Rotation paths and how fast each direction turns (deg/step)
Each turn is a multiple of 5 degrees from 10 to 175, or 0.
Each row of a path follows its step; steps can be skipped.
path 1
step 0: [  6  -7  10  -4   6  11  -3   3  -8 -14   5 -11  -3  -1   3  -6  19  10
   4 -10  -2   7  -4   3  -6 -11  10  14 -14   4  -1   9   5   2   5   2
  -4  -2 -17   0  -2  -5  -2]
step 1: [  5   5   5   1  11   5  -3   7   1  -1  -2  -4  -7 -18   3  -2 -15   6
   4   7  -4   4   4   2  -1  -7  -2  10  -7  -3   6  -8  11  -5  10  -9
  12  -5 -16  -3  -8   0 -20]
step 2: [ -7   6  -1  13  -3   3  -7 -12   8 -12   0  -5  -8  -5 -21  -6 -14  18
   8   5   5  -2  -3  20  -8   3   1   0   1   4   3   2  -1   5   8   0
   2  -4  -8 -10  -5  -1   2]
step 3: [  4  -4   0   3 -15   4  11   1  -6  -8   6   8  -6 -14  -6  -1   3   8
  -7 -11  17  17   9  10  -4   4   8   7   7   3   4 -14  -4   2   2  -9
  -6   6 -13  -6   1   0   4]
step 5: [ -4  -8  -9   2  -1  12   1 -17  -5   5  14 -15  -8 -15   0   8   7   5
   3   6   6  -3 -11   4   5  -4   2   5  13   1   1   7  -7  -4   6  10
  -4   3   2 -11   6   3 -17]
step 6: [ 12   3 -18   9  -1  15   2   0   6   1   3  -1  11  -7   1  -9   6   6
   1   6   4   1   7  -3  19  -2  -7  13  13   6   1  -6  -9   7  -6  -7
  11  -6  -4  -6   9  -5  -3]
step 7: [ -3   6   1   3   4   8  -5   0  10   2  11   4  -6 -11   3   4  -1  10
   7   2  -4   0   8  -6  -1   5  18   8   0  19   1  17 -10  13 -12  -7
   0 -11   5   1   9   4   9]
step 8: [ -2   5  -6  -6   7  -1   0 -14   2  -4   8  -4  -2   1  11   3  12   0
   4  -5  -6  16   4   6 -14   8  14   6   5  -6  -1  -7  -9  -1   0 -16
  12  -2   8   5   8   1 -14]
step 9: [  5   4  -6 -24  16   0  -1  -1  -1  -4 -13 -11  -6   4  -7  -2   1  14
  -3   6   4  -2   2   0  -1   8  -2  12   2  12  -4  -6 -20   3   2   2
  12  -1   4   4  -5   0  -3]
step 10: [  2   0 -10 -15 -13   6   4  -3  -3  -8   6  -4 -16  -7 -11  -4  -7   9
   3   6 -11  12  -3 -10   1  13 -12  -1  -1   2   3   9  -6   5  -8  -3
  -5  -2  -6  16   2  11  -7]
Speeds:
[-4  0  3  0 -1 -1  1 -1 -1  6  3  2 -2  3  0  0 -2 -3  5  3 -2  0 -1  0
 -1  2  3 -2 -2  0  0  1  0 -5  2 -3  4 -4  0 -4  0 -1 -5]
110
[-3 -1  0  0  1  6  1  1 -1 -4  1  2 -2  0  1  0  1 -6 -1  0  1  1  2  1
 -1  1 -4  5 -2 -1 -4 -7  2 -1 -3 -1  0  3  2 -1  2 -4 -2]
140
path 2
step 0: [-14  -8  -6   8   6  -3  -6   6   0  -7   3  -2   7  -5   8  -2  -1  26
  -5 -11   6  10 -10   7  -7   4   5  10  12  -6  -7 -12   2  -1   2  -7
  -4  -5   0   8  -4  -5 -13]
step 1: [ -5  -5  -5  -9  -7  10   2  -3  -2   6  -5  -7  16 -11  -3   6   3  14
   3   2  -2   8   8   2   3  11  -7  12   2  -2   7   8  -4 -12  -2  12
   3  16 -13   2 -16   0  -2]
step 2: [  3  -1  -9  18  -3   1   2   6  -5   5   9  -6   8 -10   8 -15   4  13
  -6  -5  -3   1   2  11  -8   1   5   1   2 -10 -10 -10 -10   0  -4  -4
   1   3 -10  14   4   3 -19]
step 3: [ -8 -10  -6 -12  -3   5  -1   5  -1   8   2  -6  -3   1  -2  11  16   4
   6   4 -17  -2  -1   2   4   6  -3   3   3  -7   3 -10  -9 -10  -3  10
  -2  17 -16  -7  -9  -6 -12]
step 4: [  1   3   4   8   0  -2  -3  -1  -9   9   4   1   0   0   0 -14   1  19
   1  -5 -13  -3  13   6   5   1  16  -8  16 -18  -8  -1   0  12   4   1
   5   3  -7   2  -3  -2 -12]
step 5: [  1   3  -9  -8   5  14   0   7   1   5  15  -7   9  12   4   8   7  -4
   7   6  -3   6  -2   6  16   5  -5  -5  13 -15   5   0  -6 -13  -2   1
   9   8 -11 -11  -2  -6  -5]
step 7: [ -9   2  -3   6  12  -5   3   3   4   4   4 -14  -2   6   2   3  22  -2
  12  -5   3   7   1  15  13  -9  -6  -8  11  -1   9  -3  -4 -10   2   0
   4  -3  -9 -17  -4   0   2]
step 8: [ -2  -5  10   6   3  -3  11  -9  -2   2   4   2  -8  -7   8   9  -6   3
   3 -15  -1   6  11   8  -1   7   6   9  26  -9   4   2   5   4  -5 -14
  -6   4   9  -8  -1  -6  -5]
step 9: [ -3   0  -8   2  17  11  -7   1   9   8  -3 -16  11   1  -6  -2   1  10
  10  -8  14  12   2  15  -4  -3  -8  -1  13   3  10  -1  -6  -6  -1  -3
   1  -2  -3  -7  -8   0  10]
step 10: [ -1  -3   7  13   0  -3  17  -1   1  -5   0  -1   1 -15  14   5   5   1
  -1 -10   2   1   0  13  -9  11  -2  18   8  -8   5   3  -4  -5  -6 -11
   2   3  -2  12 -12 -13   3]
Speeds:
[-3  0 -5  1  0  0 -2  1  5  1  2  1  4 -2  1  0  4 -2 -3  1 -1  3 -2  1
  3 -2  3  1  0  0  1 -5  2  1  0  1  1 -2  1  1  5 -6  4]
155
[ 1 -2  0  2  2 -3  1  1  0 -2  2  3 -3  3 -2  1  0 -2  2 -1  4  2  5 -1
  5  3  0 -3  3 -2  2  0 -3 -2  1  2  0 -5  4 -3  2  0  2]
35
path 3
step 0: [ -4  -5   9  -6 -20  10  -1  -1 -10   1  -8   7   9   3 -11   7  -9   3
 -10  -2  -1  -1   2 -10   2  -3  11  -1   5  -2  11  10  -3  13 -18   6
   1  -4  -2  -7   0  -3  11]
step 1: [ -6  -5   6  -2  -3  12 -11 -10  -3  19  -4  10   6 -14   7  10   5  -4
   2   2  14 -11   1 -12  -2  12  -1   5   8  -7   6  -7   3  -2   2  -7
  -8   3   2   4   3  13   9]
step 2: [ 10  20   5   9 -11   4  -8  13  -4   3 -12   4  -2   3  12  10   6  -2
  -2  -6  -1   5   1 -13   0  15  -4   3  -6   2  -3  -3   8 -16   7   1
   3   3  -5   0 -15  -1   3]
step 3: [ -6   0   1  12   4   4 -12  -4  -2  -7 -18   1  -1  12   9   1 -16   2
  -5 -14  -4  -2   7  -1  -4  -8  -5  -4   9   3   1  12   6 -17   2   6
   4   9  -4  -7  14  -2   3]
step 4: [ -6  -8   6  -1   3  -1  -2   2   3   0  -8   0   8   6   0   5   1   1
   1  17   5 -10   8   8   0 -12 -11  21   7   5  18  -5   2 -15   6   5
   0 -16 -11  -4   2  -6   6]
step 5: [ -9  12  -1   4   3  17  10   1  -5  -1  -3   1   5  -2  -4   4  10   8
   6  -7  16  -5  -6   1   6  -3  10   2  -4  -2   1  -4  -6  -3  -9  14
   2  -9 -20 -14  -7  -6   5]
step 6: [ -8   8 -12   3   2   8  13   1   7   9  -3  -5   2 -20   4  11   4   2
  -2  -2   7   8  -2  -6   1  -3  -4   3  15   0 -14   3   2 -15 -10   7
   0   0   5   1  16  11   0]
step 7: [ -1   0   9  -3  -9  -8   9   9   7  -2   1   4  -9  14  -3  19  -1   8
 -11   1  -2  17   8 -16   0  -8   7  11   5  -6  -9   0   0 -11  -2  -7
   1  -7   1  -3  -5   5   4]
step 8: [ -6 -14  13  -2  -4   7   0 -14 -15   1   6  15  -1   6   4  -8   4  12
  -4 -13  -2   7  19 -10   0  -4   8  -1   5   6   4  -3   0  -4  -3   9
 -10  -1   4  -9   5   1   5]
step 10: [  2   5   3   8  -9  19   5   8  -2   0  -6   5   3  17   4  -1  -7  -4
  -2   4  13   3  -9   1   1   8   6  -6  -5  -3  -7  10  19 -10  -8  -7
 -11   6 -15  -1  -4   2  -3]
Speeds:
[-1 -3  3  0 -3 -2 -2  3 -1 -2  1 -4  3  3 -6  2 -6 -2  1  1  1  2 -1  1
 -5 -2  3  0  0 -3  0  4  0 -3  1  2 -2 -1  2  2  4  2 -1]
100
[-2  4  0 -5 -5  2  1 -3  5 -1  2  0  3 -2 -4  1 -2 -4  2 -1  1 -1 -3  0
  4 -2 -2  2  0  1 -4  0  0  2 -3 -1  1 -3  1 -3  1  1  4]
60
[ 2 -2  3  1  0 -4 -3  3  4  3  1 -4 -4  0  0  5  4 -1  1  2 -1  1 -3  0
  1  0 -3  6 -2  1  1 -2  3  1 -1 -2 -4 -2 -4  2  1  0  1]
140
[ 2 -3  0 -2  3  5  3  2 -3  3 -4  0  1  2 -3 -3  1 -3  0  0  0 -1  1  6
 -2 -1 -2  3 -2 -1 -3  1  3  2 -3 -1  4 -3 -3 -2  2  0 -3]
65
[ 0  3 -4  0  3  1 -6  1  1 -7 -5  4  1  3 -1 -1  0 -4  3  1  3  1  0  1
 -3  2 -2  1  0  2  2 -4  1 -1  0 -1 -3  2 -2  2  2 -2  2]
45
